Turns in one plane each, and the order they were made in; the first pair answered:
k_49:
 -4  31  31 -13  -1   2   1  -3  -9   6  23  ->  -23   2  36 -18  -7   8  -4  -2  12  13  17
 8 -3 -8 10 -8  5  4 -4 -2 -4  0  ->    7   4  -4  15 -10   7   4  -7  -4  -5   5
 0 -5 15 12 -8 -8 -8  3 -2 -3 25  ->   -6 -17  14  14 -12  -9  -7   6   4  -2  20
-12 -13 -18   6  18  -5  -3   0   2  -3 -17  ->    1   5 -23   8  22  -9  -5   0  -7  -8 -14
k_669:
 11 -12 -31  12   5  19 -18   7  -7  -1 -42  ->  -14 -22 -31 -22  14  -9  -3   1  10  13 -30
 11   9 -27   4  13 -27  13 -19  -8   0  -6  ->   20   1 -17  35  12  -4   7  -7 -18  -3 -18
  5  12 -25 -30  -1  -6   7  -4  16  -4   3  ->   20   2 -18  11  -9  27 -11   2   6 -11 -13
k_277:
-17  14  26  -8  11 -11   1  -3  -3  15  19  ->  -13   7  35   4   3   8  -7  -3   1  19  15
 13  22  19  25   8  -1  -3  -1 -30  -5  14  ->   18  11  20  32  -2  18 -10   0 -23 -10  -1
 35  18  -8  12 -16  35 -17   5  -6 -27 -16  ->   35   5 -29   1 -12  32 -11   4  -2 -26 -21
Then:
(2 to 3 turns a pair)
  1  -4  20  54  17  -1  -7  21 -20   5  -1  ->    2  40  27   7  18 -17   1  10 -22  10  29 | k_669 k_277 k_669
 -5  18  19   9  13 -14  13  -2 -28  -1  25  ->    0  -4  25  27  -2  30  -6   4 -16  -2   6 | k_277 k_277
 10   9  -6 -53   2 -31  26 -14  18  12   7  ->   14  22  49 -19 -18  25  -2  -8  17  14  10 | k_277 k_277 k_277
-12 -39  -6  -6   0   1  -6   2  18  13  -9  ->  -14 -18  -2 -15  13 -28   4  -4   4  21   4 | k_277 k_277
 13  45  30  -8   9 -10  -1   2 -14  10  35  ->   16   9  31  16 -20  50 -22  14  11   5   2 | k_277 k_277
 10  39  40  11   3   8 -10   7   1   5  15  ->    9  43  18 -21  -7   2   0  -2  20   2  18 | k_277 k_669 k_669
  7 -22 -13   5 -15  17 -10   6  11 -15 -11  ->  -10   7  -1 -28   6 -26   5  -6   6   2  17 | k_669 k_277 k_277
-30  -2  47   6   4  -1  -4   1  -1  20  12  ->  -16  25  28 -39  -1 -15   2  -9  10  14  21 | k_277 k_669
 14  44  22  23  -3  32   2  22 -20  13   8  ->  -11  46  16 -27  10 -15  25   5  -3  35  22 | k_669 k_669
-29 -18   4  16  22 -23   2   9  -1   5   1  ->    2  13 -14  25  22 -26   5   9 -22  -9   1 | k_49 k_49 k_669
  1  25   8  22   1  13 -11  20 -26  -8   4  ->  -28 -10  18  18  -6  16 -15  21  -3   5  -7 | k_49 k_49
